Which row each row swaps with, under one turn or mirror
The rows were stretched afterwards, more along some directions than others.
k_734: [  8   2   4  13  10  -6  -7   2  11   3 -18   4  23  17  -3   2   2  10
 -12  13]
k_331: [  7 -13  21  -9  -7 -19 -10 -11  21   3   3   9  13   3  16  -9  -2   1
   0  -3]
k_256: [ -1   7   3 -20   5  -4 -11  -4  -8  -1  13   0   3   0  -4  21   6   5
  -4   3]
k_743: [  0  13 -13 -15   7   7  15 -15  22  11  12  -4   2   4 -16  -3  -7   5
   5  -3]
k_593: [ -1  -3   7 -22 -20  -5  -3   7   6  -9  -1  15  -5 -12  -2  11   4   5
  12   2]
k_163: [  4  -6   8   2  -1   2 -19 -15  -7  -8  -9   3   9  -2  13  -2  -4   6
   0  -5]
k_616: [ -4   9  -6  -5  13  15  -4   6 -10   4   0  -8  -2   7 -11  12   8   1
  -3  16]
k_521: [  3  -2 -18 -17  13  -4   7 -11  28  -7  -1   2   2   3  -2   4  -4   8
  17 -12]
k_960: [ -7   2  14 -25  -8   4 -11  -6   8  -1   5  16  -2  10 -13   6  -2   6
   0   2]
k_146: [ 14  -3   0   0  -1 -10  -4 -10   9  -7  -1  11  21  -2   5   3  -7   6
   0  -9]
k_670: [  2 -15 -15   1  10  -3 -17  -6  -3 -11 -21   1   6  14   7   3   3  -1
   8  -7]
k_696: [-11  -3 -15  -1  -1 -16   0   5   6  -3 -11   8  22  -2   3   8   0  15
  -3  -4]
k_735: [ 13 -11  21  -1   5   6 -10 -19  -3   7   6  -1  -1   8  10   2   8  -9
  -6   5]
k_524: [ 15   0   4  -4  10  -5 -16  -7  -2   8   2   2  14  26   0  -8   8  -3
 -12  10]
k_489: [  3  -9  17 -10  -7   0  -9  -1  14   8 -10  11   2  10   6   5   8  11
  -3  10]
k_330: [-10  -6 -17   2  -2  -9   3  14  19  -9  -8  15  11  -3  -8  11   1  15
  12  -3]
k_583: [ -6   9   2 -18  -1 -16 -11   9  -4  -3 -15   1  19  11  -5  12   8  16
  -3  15]
k_25: [  2   2 -24 -12   2  13  -7  -7 -19  -2 -11  -7 -10  15  -2   7  11   2
  10   2]
k_279: [ -7  10 -11   3 -10   7  -6   3  -6   7  -3  -4 -15   7 -11  20   9  -4
 -14   3]
k_664: [ 13  -6   2 -12   1  -6  -7  -7  13   0  -3 -10   5   6   7 -20   1 -12
  16  11]
k_483: [  1 -10 -13  -1   2  -2   8  -4  19  -3 -18   5   1  -4  -7  11   2  19
  13  -7]
k_257: [ 12   2  -3 -12   7  -4  -4  -4   0  -7  -8  -1  17   9   3 -19  -9   1
   6   2]
k_206: [  0 -10   4   8 -11   6 -19  12 -16   0  -4   7  10   5  12   0   5  -3
  -5  14]
k_805: [  4 -12   7 -25 -17  -9  -2 -11   8  -2   0  16   4   5  12  -6   1   4
  13  -9]
k_365: [  0  -7 -10   7   1  -3  -4   5   5   6 -22  10   5  15  -1  -1   9   4
  -1   5]
k_8: [ 19  -2   6 -10  14  -4  -7 -11  12  -3  -2 -11  18   9  13 -22  -7  -9
   3  15]
k_929: [  6 -10 -21 -21   2   2 -18 -13  -9   1 -14   7  12  10  13  12  -3   8
   1   1]
k_952: [-11   2   4 -29  -1 -11   2   6   9   5   5   9 -10  11  -9  10  -6   4
   4  15]
k_863: [-11  -4  -3  -8  -8  -3   7  -1   1   9  -9 -10   3  -2   1  14  19 -13
   1  11]
k_702: [ 20  17   3 -10  17  -4  -4  -4  13  -4   8   7  27   6  -8  -5 -22   8
  -5  13]
k_886: [ 15  -8  16  -3   0   9  -7 -12  -4  15  10   4  -4  13   8  -5  -2   4
  -9   3]
k_33: [ 14  -2   4 -15   2   0 -16 -28  -9   5  -2  -8   3  10  11   3   6  -7
  -8  14]
k_328: [ -2 -11  -2 -29 -10  -6  -4  -9  17   3   2   9   3   1  -8  12   4  16
   9   8]
k_889: [ -2   5   2  -4  12  -1  -6  -5   7   2  -4 -11   4   8   6   4   4   1
  -5  22]
k_138: [  6 -15  18  -8 -10   2  -3  -7   4   4   5  13 -16   9  14  -2   4   3
   7  -9]
k_150: [ -8  13  11 -18  -4  -3 -19   1  -6   5  14   4   7  17  -3  -5   4  -4
  -9  18]
k_312: [ 14 -20   0   5  18  -6 -11 -18  -1   4  -5   1   3  14   8   1  -1   5
  -6  -1]
k_387: [ -8   7 -19  -8 -11   3   9   3  -3   0 -12  25  -3  12 -13   5   1   1
   2  -8]
k_481: [-14   2  -4   6 -16 -13  -3   5  12  -5 -20  12   2   0  -6  14  10   1
   0  -6]
k_282: [-15  -2   5  -3 -11 -11   7  11  17  -4 -13   8  10  -8  -4   9   9   5
   9   4]
k_26: [  5   0  10 -10  11  18  -4  -2  -6  10   6  -9  -9  15  -8   1  12   6
  -2  17]
k_431: [  7 -16  -6 -23  10 -14  -2 -11  22  -9   1   4   0   8  18  -9  -5   5
  21  -6]
k_388: [ -1   7  -6 -13   3   9  11  -9  16   8   9  -6  -3  -4 -20   9   5  -5
   0  10]
k_170: [ 10 -10  -6  17   8  -7   0  -4   8   9 -12   2   8  20   0 -11   0   7
   1   2]
k_80: [  4 -11  17 -26  -3 -11 -12 -13  13   1   4  -3   9   4   1  -5   1   3
   7  14]
k_122: [-13  10  -7 -10 -10   5   7  11  13   4   7   6   0  -9 -24  16   9  -2
   2   2]
k_176: [ 10  -7  12  -5 -10   9  -5 -12  12  13   4  11  -4  10  11  -9   4  -1
   5  -5]
k_845: [ -1   0   3 -12   8   8 -28 -15 -23  -6 -18  -2   4   9   9 -13  -1  -3
  -4  11]
k_342: [ 11  10   8 -14   1  -6 -14  -7 -11  10   1   0  14  23  -1  -4   2  -5
 -16  15]
k_467: [ -1 -13 -11  14  -3 -10 -14   4   4   0 -26  19  21  12   0   5   6  17
  -4  -1]
k_233: [  4   4  -3  -6  12   6 -11  -2 -14   1 -18   7  11   6 -11   6   7  10
  -8  10]
k_468: [  8   4  21   6  -1  -6  -6  11  -5  17   9  -7   5  13   2   8   9   1
 -25  14]

k_431 pairs with k_328
k_616 pairs with k_342
k_138 pairs with k_467
k_330 pairs with k_805
k_257 pairs with k_122
k_524 pairs with k_26

